(in the rows, 128 means zero)
Each row of M is roughly a mix of the hidden directions of one of several groups.
M (172 x 12):
[[162 122 113 121 123 120 139  90 177 142 190 129]
 [ 73 132 129 167 145 145 122 118  96 139 182 119]
 [127 147 158 145 133 152 194 126  94 140 144  91]
 [102 111 115  77 154 138  90 153 114 126 180 126]
 [195 136 138 113  89 128 151 167 141 103 136 114]
 [116 172 148 124 118 150 119 106 162 130  63 150]
 [ 94 143 128 119  92 124 135  59 118 109 156 103]
 [144 122  96 144 122 169 111  86 163 128 162  85]
 [112 164 153 121 114 122 129 179 116 148 189 141]
 [150 119 153  74 105 163 160 157 122 115 131 169]
 [163 163 117 153  97 134 144  72 128 110 167 118]
 [152  99 106 132 136 116  76  93 170 119 144 164]
 [152 120 157 180 158 110 149 102  87 109 127 158]
 [ 93 142 115  61 102 150 103 148 154 129 141 108]
 [106 146 112  95 152 109 132 107 114  62 112 162]
 [167 132 167 124 170 138 115 101 185 117 128 110]
 [ 61  86 121 108 148 137 128 150 134 164 145 143]
 [165 158 159 134 142 120 157 129  82 160 102  91]
 [ 96 119 139 119 189 161 121 173 148 106 106 122]
 [ 70 158 132 140 130  98 181 122 130 121 131  92]
 [105 103 133 108 150 136 132 185 173  90 154 129]
 [141 109 150 111 166 157 150 147 185 163 147 115]
 [ 93 148  75 115 104 154  97 130 101 102  92 135]
 [153 140 135 117 142 182 150  75 109 123 167 114]
 [143 133 193 100 126 156 103 134  91 131 121  91]
 [120 141 140 118 154 137 186 111 103 136 178  91]
 [100  81 123 149 114 141 109  59 118 148 125 121]
 [102 166 118 126 172 163 100 139 160 158 137  94]
 [116 106 143 123 145 146 138 168 191 122 101  89]
 [151 171 100 168  81 159 143 118 147  99 121 121]
 [113 120 109 150  97 142 119  88 144 127 200 141]
 [ 81 149 122  55 121 126 128 130 144 108 144 104]
 [ 70 126 124 138 159 128 163 100 179 134 145 115]
 [104  76 132 174  96 113 116 161 129 162 110 136]
 [119 183 148 104 113 131 159 156 122 181 143 149]
 [177  80  99 143 133 106 149 141 165 114 108 153]
 [141 108 102 133 126 108 153  82 156 116 158 185]
 [153 166 153 135 131  77 174 150 118 125  94 112]
 [160 138 158  84 129 131 103 159 131 137 118  67]
 [ 62 143 142 134  84 136 121 154 112 130 163 105]
 [122 142 123 185  95 161 166 139 103 101 103 148]
 [116  71 103 141 128 110 104 132  86 115 178 132]
 [126 139 124 152 116 152 158  91  96 137  84 180]
 [171 166 147 123 108 182 150 120 143 140 100  98]
 [ 92 141 166 133  83 120 121 115 130 173 162  95]
 [125 157 154 148 126 161 190 113 106 131 160  99]
 [110 184 121 190 122 108 111 114 100 106 124 133]
 [133  93 106 110  80 148 139 117 174 113 150 169]
 [152 101 163 150 108 160 151 142  92 140 180 115]
 [140 191 134  84 111 158 164 138 115 108 142 135]
 [116 163 138 125 134 146 123 102 133  62  98 170]
 [102  86 119 131  87  87 145 136 122  85 131 165]
 [100 136 120 150 175 124 152 100 127 189 102 142]
 [147 147 112 113 112  90 116 176 139  70 153 134]
 [164 129 121 159 118 114 143 133  83 190 144 107]
 [188 120 136 136 121 103 157 101 138 137 186 135]
 [154 147  81 163 104 111 142 175 163 133 106 120]
 [ 91 164 132  98 160 176 168 125 156 121 130 142]
 [171 142  96 108  62 152 138 100 128 134 123 119]
 [ 61 151 185 107 128 121 127 137 129 145 142 111]
 [ 91 146 146 147 157 100 179  99 108  95 109 144]
 [ 73 111 117 105 106 111 114 150  69 135 127 153]
 [143  54 131 134 145 111 137  77 112 124 113 135]
 [108 134 136 114 104 120 153 100 154 127 204 146]
 [191 144 144 158 119  97 136 158 104 108  93 127]
 [136 139 141 151 172 113 125 155  80 123 139  71]
 [110 152 111 144 171  95 128 114 168  80 106 104]
 [132  87 139 127 120 107 143 153 120  71 171 160]
 [105 171 174  97  85 127 157 105 129 146 142 110]
 [154 186 129 135  90 117 136 134  70 114 118 119]
 [ 96 159 144 105 166  83  91 133 107 165 124 133]
 [168  96 155 137  93 165 147 133 127 144 150  80]
 [133 100 143 125 137 198 112 156 127 123  78 130]
 [ 92 153 123  90 128 122 145  85 124 126 104 187]
 [157 181 117 150 124 158 161 117 106 131  96 169]
 [124 141 123 118 152 110 132 182 179 109  81 114]
 [133  93  95 119 112 147 122  70 147 154  96  96]
 [203 105 140 138 100 122 160 153 126 121 105 119]
 [ 97 129 104 126  88 135 125  88 126 106 190 109]
 [203 116 133 119 161 131 105 136 154 131  99 108]
 [151  99 133  94 155 135 100  88 151 112 168 165]
 [164 142 143  94 112  83 158 126  78 102 119 145]
 [143 141 118 116 115 148 108 117  54 123  82 116]
 [ 80  85 125 145 123 138 134 174  92 154 145 106]
 [193 116 107 139 147 122 136  89 147 120 128 174]
 [155  95 112 144 117 131 138 102 110 130 205 119]
 [ 64 125 146 178 113 112 148 158 143 141 143 137]
 [177 129 139 102 136 123 122 181 112  92  94 156]
 [145 121 143 144  97 117  73 157  81 142 150  99]
 [118 127 139  76 132 137 151  92 140 120 131 195]
 [ 89 108 124 123 188 155 117 101 138 133 175 126]
 [170 138 146 170  98 151 125 152 133 131 104 181]
 [ 57 153 131 145 133 173 103 108 144 131 135 144]
 [ 96 165 137 171 107 136 132  75 108 153 157 132]
 [155 123  49 104 123 111 135 116 131 149 125  97]
 [128 135  91 126  77 126 114 131 134  97 192 141]
 [100 161 123 156  99 162 145 141 124  97 187 122]
 [128 178 159 136 129 131 150 127 170 117  69 138]
 [114 137 133  91 132 134 135 175 130 122  59 155]
 [169 135 122 151  79 148 152  80 111 161 143 127]
 [ 64 155 111 103  89 150 103 145 123 116 137 103]
 [114 120 133  68 130 161  74 144 125 108 106 150]
 [137  87 145 170 114 162 172 126 131 133 176 135]
 [155 115 117 105 126 137 123 180 162 163  80 148]
 [161 116  96 134 139  90  91 133 128  91 179 143]
 [105  75 157 139 187 121 113 143 128 110 117 100]
 [166 110 145 148 152 109 156 180  87 121 115 101]
 [ 94  87 126 156 148 186 135 145 144 127 138  91]
 [ 93 111 160 149 142 115 127 138 146 156 174  75]
 [125 117 127 109 161 101 135 194  87 121 109 102]
 [160  88 111 115 139 109 108 158 116  72 112 161]
 [152  92 155 111 167  72 120 115 133 100  97 132]
 [ 67  91 101 115  90 129 105 137 141 154 152 136]
 [131 144 104 176 158 120 112 121 161 179  89 128]
 [115 105 155 102 133 154  82  95 124 124 187 130]
 [121 164  67 159 108 146 113 121 157 106  95 118]
 [180 114 183 123 105 150 121 153 105 159 127 144]
 [ 86  98 115 127  87 190 114 119 142 145 149 136]
 [102 141 128 130 152  51 118 151 110 146  99 125]
 [131 113  96 117 165 137  83 150 130 109  66 132]
 [142 131 170 139 161  78 121 119  72 129 116 148]
 [182 149 144 136 108 171 132 155 143 169 103 114]
 [124 143 109 169  84  98 117 110 105 128 186 138]
 [ 83 135 108 156 149  98 131 175 157 113 106  93]
 [158 127 102 165 157 132  80 106 151  80 126 129]
 [148  97  93 163 109 124  78 113  82 139 146 121]
 [153 165 130 145  99 129 129 128  54 105 129 149]
 [131 181 114 159  94  96 106 127 129  76 119 118]
 [109 147  99 141  63 111 137 134 182 112 132 129]
 [149 122 138 148 175  66 143 103 102 148 147 116]
 [152  87 155 100 191 100 124 112 133 133 103 131]
 [145 144 147  87 129 187 153 122 128 130  77 113]
 [174 154 111 174 125 133 134  77 142  94 139 143]
 [174 174  88 140 129 133 104 173 146 104 124 128]
 [ 89  97 136  99 119 138 136 164 118 173 110 173]
 [129 157 117 173 142 108 130 122  90  72  97 107]
 [136  86 144 121 140 174 148 182 151 117  96 118]
 [101  91 115 129 106  67 137 103 123 113 171 140]
 [173 107 184  96 139 126 141 148 133 164 141 102]
 [174 154 103 137 114 145 112 111 146  72 110  95]
 [155 135 142 142 130 101 165  89 143 133 189 100]
 [176  97 104 166 105 109 111 155 116 130 162  98]
 [159 199 129 136  85 139 114 137 105 125 138 103]
 [169 131 143 128 100 146 116 141 138 110 185  78]
 [156 146 131 156  62 121 128 127 126 103 173 106]
 [ 76  88 107 112 157 135 102 134 174 128 156 139]
 [129 153 136 105 117 116  68 146 100  75 109 137]
 [106 156 112 110 160 124 167 155 180 129 129 169]
 [ 96 130  86 127 121 111  86 162 104  93 141  89]
 [135 146 164 130 132 137 134 192 105 107 179 136]
 [103 110 109  92 119 107 166 144 176 121 176 117]
 [157  92 130  90 116 111  93  96 129 143 155  81]
 [133 147 158 143 160 177 108 156 130 165  88 108]
 [148 134 123  84  85 126 107 153 114  78 137 166]
 [102 183 144 171 104 159 130 138 154  95 121 145]
 [129 144 147 137  90 185 174 127  92 139 133 103]
 [198 110 128 116 100 121 162 164 120 107 121 113]
 [139  85  83  89 159 105 143 124 128 173 113 128]
 [178  95 150  99 139 148 130 154 152  98 158  95]
 [ 76 119 111 122 185 121 154 131 161 121 132 162]
 [135 127 134 140 125  81 105  73  93 149  88 114]
 [ 99 140 121 158 177  66 111 119 137 121 103 114]
 [125 156 144 150 130 113 158 107 117 136 138  50]
 [172 121 159 122 154 145 144 108 185 159 110 146]
 [108  87 107  85 137 171  89 163 131 119 110 131]
 [142 135 163  67  95 169 112 131 127 132 133 164]
 [106 166 183  77 101 111 144 147 116 116 133 135]
 [137 122  86 117  78 165 125 107 112 134 174 157]
 [ 68  96 129 156 150 122 133 147 101 156 165 109]
 [124 150  88 166  96 123 147  82 100 122 163 108]
 [130 123 105 158 157 165  66 152 140 147  97 135]
 [114 159 104 163 110 101 182 129  98 133 102  96]]

Here is one row of each group, with its name. Which group are the others in?
[115 146 142  96 118 133 181  92 121 167 114 170] -> L
[109 115 125  86 166 152  95 163 102 128  81 122] -> H
[ 95 152  96 179 131  98 130 132 118  81 128  96] -> J
[104  86 139 143 179 140 140 149 134 109 175 158] -> S

[128 129 142 204 147 121 116  93 106 108 120 101] -> S
[106 159 126 101 141 137 119 169  86 130 171 169] -> S
[ 77 142 147 121 145 140 156  83 177 117 116 106] -> L
[145 141 161 169 106 114 161 151  99 150  78 116] -> H
[103  84 130 133 104 181 134 158 132 133 127  78] -> S
[176 115 108 113 130 105 103  81  94  85 136 135] -> S
[ 95 122 128  98 135 145  78 101 137 108 177  96] -> J
[ 82 141 152 202 119 131 117 151 128 109 126 130] -> J
[113 126 150 133 171 133  78 166 131 140  77 142] -> L
[124 130 145 173 124 125 176 139  96 163  81 143] -> J
[138 130 122  82 148 172 154  87 114 129 171 105] -> H
[122 107 161 123  76 124  80 152  97 143 158 118] -> L
[ 91 121  84 154 140  91 102 114 137  96 171 116] -> L
[188 176 137 104 119 101 128 131 152 109 160 144] -> S
